Named moves come first, each a turn or a mirror and shown by rows before and after it. Which of them, in which order, take the first row of each pair that follows to the second? Write the first one first, as in the answered first pair.
meze (before -> after):
[ 0.23 -3.59  1.21 -2.57 -0.41  0.40  3.39  0.19 -0.05 -0.36 -4.08]  ->  [ 4.59 -0.25  0.24 -0.82 -2.17 -1.06  0.75  0.30  0.13 -2.26 -4.00]
[ 1.38  3.25 -1.35 -0.19  0.46 -2.64  1.38 -0.48 -3.03 -2.29 -2.68]  ->  [-2.32  0.36 -0.60 -1.61  1.84 -1.49  3.51 -0.57 -2.95 -0.76 -2.71]
[-0.53 -2.26  1.11 -1.03 -1.03  1.53  0.91 -1.43  2.24  0.24  1.55]  ->  [ 2.26 -0.12  0.56  0.05 -2.16  0.66 -0.80 -1.36  2.31 -1.04  1.61]
[-2.56  1.02 -0.05 -0.03  1.68 -1.33  0.14 -2.13  1.13  0.27  0.94]  ->  [-0.83  2.36 -0.43  0.65  1.05 -1.87 -0.91 -2.17  1.13 -0.46  1.05]
vub (before -> after):
[ 3.21 -1.02  0.96  2.46 -2.93 -1.16 -0.05  1.39  1.33 -1.45  0.68]  ->  [-1.90 -3.13  1.46 -0.96  0.40 -0.70  3.00  0.60  1.76 -1.41 -1.65]
[-2.07 -0.50 -0.49 -3.82  3.26 -1.51  2.49 -0.01 -0.95 -2.03 -4.51]  ->  [ 5.52  2.83 -1.18  1.37 -1.87 -2.18 -2.12  1.13 -1.60 -2.12 -1.03]
[ 0.90  2.43 -1.39  1.49  0.82 -1.06 -2.01  0.30 -1.50 -0.18  1.02]  ->  [-2.49  0.92 -1.02 -0.75  3.04 -0.89 -0.01 -0.18 -1.21 -0.18 -0.50]
zasem (before -> after):
[ 0.52 -4.77  2.50  0.30 -3.84  3.07  0.73  0.77  2.01  0.74  0.98]  ->  [ 3.57 -2.64  1.97  0.95 -4.95  1.91 -0.61  0.75  2.21 -1.11  0.16]
[-2.68 -1.91  0.15 -3.50  2.43  0.53  2.45 -0.34  0.93 -0.07 -1.87]  ->  [-1.96 -3.94  0.65 -1.62  0.42  1.82  2.68  0.64 -0.13  2.47  0.62]
[ 0.04 -2.06  0.77  0.02  0.19 -0.06 -0.74  1.75  3.36 -0.31 -0.06]  ->  [ 0.38 -2.02  0.76  0.22 -0.13 -0.18 -0.80  1.83  3.31 -0.40  0.12]
[ 1.74  2.27 -4.04  2.00  1.14 -1.50 -2.98  1.82 -3.94  1.79  1.27]  ->  [ 1.07  3.27 -4.21  0.81  2.57 -2.21 -2.97  1.12 -3.41  0.29 -0.18]
Fofo (before -> after):
[ 3.04  0.21 -0.29 -2.29 -1.97 -3.05  3.52 -0.82  0.32 -2.11 -4.31]  ->  [ 1.89  2.02  1.10 -1.92 -0.67 -1.91  0.26 -2.89  4.29 -3.77 -2.64]
[ 0.18 -0.83  2.58 -0.30 -0.12 -0.18 -1.90 -0.24  2.23 -0.58  0.91]  ->  [-2.11 -1.69  1.67 -1.74  1.70 -0.89  0.43  0.44 -0.53  0.61 -0.40]
[ 0.27  0.03 -2.81 -0.52  1.80 -2.49 -0.40 -1.06 -1.43 -0.97 -3.93]  ->  [ 3.09  0.18 -2.21  0.71 -0.59 -2.08 -1.66 -1.02  0.10 -1.57 -3.27]
[ 0.85  2.11  0.22  2.05 -1.82 -0.06 -2.18 -0.69  0.53 -0.03  2.62]  ->  [-3.39  1.82 -0.55  0.26  1.57 -0.55 -0.38 -0.62 -1.64  0.88  1.66]
Subi (before -> after):
[-1.69 -1.91  0.61 -1.86 -0.08  1.80  2.74  1.59 -0.98  0.59  0.66]  ->  [ 1.32 -0.56  0.28 -2.47 -1.22  0.59  2.66  1.53  0.04 -1.83 -1.58]
[-3.56  1.11  0.72 -2.95  3.56 -0.19  2.38 -1.25  0.83 -0.53 -2.23]  ->  [-2.67  1.39  0.73 -3.17  3.12 -0.52  2.49 -1.24  1.14 -1.25 -3.02]
[ 0.28  2.26 -1.40  2.40  0.83 -0.82 -2.97  0.90 -0.79  0.58  0.75]  ->  [-2.05 -0.98 -0.49  2.03  0.83  0.63 -1.08  1.27 -1.06  2.81  1.72]
Now pairs of rows:
Between the rows of a pair lie two moves.
[-1.90 -0.65  0.17  0.02  1.37  1.44 -0.13 -0.13 -0.46  1.26  0.90]  ->  [ 1.98 -1.08 -0.12  0.36 -1.49  0.65  0.78  0.84 -0.80  0.44 -0.70] => Fofo, Subi
[ 0.39 -1.20  0.69 -2.09 -1.63  0.43  2.42  0.19  0.59 -1.11 -2.59]  ->  [-0.24  1.12  1.01 -1.89 -0.16  0.48 -0.17 -1.19  2.55 -2.60 -1.74] => meze, Fofo
[ 5.41  1.81  0.23  0.63 -3.28 -0.79  0.33  0.42 -2.00 -1.59 -2.47]  ->  [-1.09  0.92  0.40  2.56  0.24  1.36 -1.23  0.36 -4.49  3.33  3.39] => Subi, Subi
[-4.72  0.60 -1.83  1.41  2.93 -1.08 -1.21  0.06 -3.22  0.86  2.35]  ->  [-3.82 -3.89 -0.48  1.36 -0.18  0.63  1.51  1.10 -2.73  2.70  2.49] => vub, Subi
[ 1.35 -1.04 -0.79  3.60 -0.47 -0.83 -1.73  2.01 -1.96  3.17  4.15]  ->  [ 3.24  0.24 -1.11  3.78 -1.16 -1.62 -2.27  2.03 -1.61  1.86  3.30] => meze, zasem
